In the data rows, zero lies at 7.5, halfway between 7 and 8.
Here are some points, each followed by its number:
9 7 7 6 9 8 9 8 0
5 6 11 5 6 8 8 6 1
10 8 10 9 6 5 9 5 2
9 9 8 9 7 5 8 4 3
6 7 10 7 7 8 8 8 4
7 6 8 5 11 8 3 9 5
9 8 7 7 9 7 10 9 6
9 8 5 7 6 7 9 9 7
10 10 4 8 7 3 6 9 8
5 8 4 10 8 10 9 11 9
7 6 8 7 9 9 5 7 10
5 7 5 5 5 11 6 10 11
7 7 6 6 4 8 7 7 12
7 8 5 6 7 8 5 8 13
6 6 10 8 7 8 9 8 14
8 7 9 9 4 7 7 5 15
8 8 7 7 7 7 7 4 16
7 7 10 7 6 9 9 7 17
10 8 2 6 5 5 6 10 18
8 7 6 7 9 8 6 8 19
11 9 7 9 6 6 6 4 20
5 8 9 4 7 10 10 7 21
10 10 7 9 11 4 5 8 22
7 7 10 8 6 7 10 6 23
10 8 6 6 8 5 6 4 24
3 7 10 8 7 10 9 9 25
9 7 3 6 6 8 9 11 26
6 6 4 9 6 9 8 10 27
5 6 6 6 6 9 7 7 28
11 8 10 11 5 6 10 3 29
11 9 11 11 7 5 7 4 30
8 7 7 7 8 9 6 7 31
6 7 9 6 8 8 7 8 32
6 6 6 7 6 9 10 9 33
8 8 9 6 7 7 8 4 34
10 6 10 6 8 7 8 8 35
6 8 4 9 6 9 9 11 36
8 7 9 8 6 8 7 5 37
10 8 7 6 6 6 6 5 38
8 8 7 6 11 7 5 8 39
10 8 6 6 7 6 6 5 40
8 7 4 7 6 8 8 11 41
11 8 11 14 5 6 10 3 42
10 8 15 10 6 5 9 4 43
Which point above is nearest to each new point? Its number follows each.
6 6 9 8 6 8 8 4 37
10 8 12 7 6 6 10 5 2
11 9 11 9 7 5 6 5 30
7 8 3 8 6 6 8 6 7
6 8 8 6 9 9 8 8 32
9 9 9 8 8 6 8 5 3
9 9 10 7 9 6 9 5 34
9 9 5 12 7 6 5 10 8
5 7 10 13 7 12 9 9 25
5 7 5 7 7 10 10 10 33
5 6 9 11 9 9 3 10 10
7 7 7 5 7 6 7 8 32
9 9 10 12 8 5 8 4 30
7 6 5 9 9 8 4 10 19
9 10 11 5 8 5 6 4 34
4 6 7 11 11 9 4 8 10
4 7 8 9 7 10 11 9 25
5 8 10 7 6 11 9 9 25
7 6 9 6 10 8 3 9 5
8 8 8 5 9 7 8 7 0
10 9 4 9 9 6 6 11 8
9 8 5 6 15 5 6 9 39
9 7 11 6 6 7 9 4 34
7 6 7 6 9 8 6 9 19
9 9 6 9 6 6 5 5 20
6 8 4 12 11 8 7 11 9
7 6 9 6 7 8 9 6 17
8 8 5 4 8 7 5 11 13
5 8 6 6 6 10 7 6 28
8 7 9 7 7 7 10 6 23
6 6 6 6 7 9 9 9 33
9 7 10 9 9 6 8 7 35
7 8 4 9 10 8 7 9 19
10 9 10 6 7 7 8 4 34
10 7 8 6 7 9 10 8 0
7 5 4 10 6 8 5 11 27
9 8 7 6 6 6 9 9 7
5 7 10 4 9 9 5 8 32
5 6 4 9 8 8 6 9 27
8 6 9 6 6 9 8 7 17
5 6 10 10 6 9 10 7 14
5 8 4 9 6 9 9 12 36
7 7 8 8 7 8 8 5 37
4 7 8 8 6 11 8 9 25
9 8 10 5 7 7 6 8 35
4 8 9 8 6 11 7 8 25
8 8 12 10 6 8 10 6 23
5 6 9 9 10 9 6 8 10
8 7 6 5 13 7 6 10 39
10 8 5 8 11 6 10 10 6
8 7 10 6 8 6 8 8 35
8 8 5 8 9 7 10 11 6
5 8 7 5 6 8 7 7 28
9 7 7 5 13 7 7 10 39
5 6 7 4 6 8 6 5 28
4 7 10 9 5 11 9 8 25
7 8 9 4 9 7 6 6 32
8 8 7 8 8 6 6 6 16
8 7 8 8 7 8 11 5 23
8 9 8 9 6 6 8 2 3
7 8 7 11 8 7 9 5 3
10 8 11 5 5 7 8 4 34
6 8 4 6 9 8 4 10 13
8 8 11 11 7 6 9 5 2
10 10 5 10 10 4 6 5 22
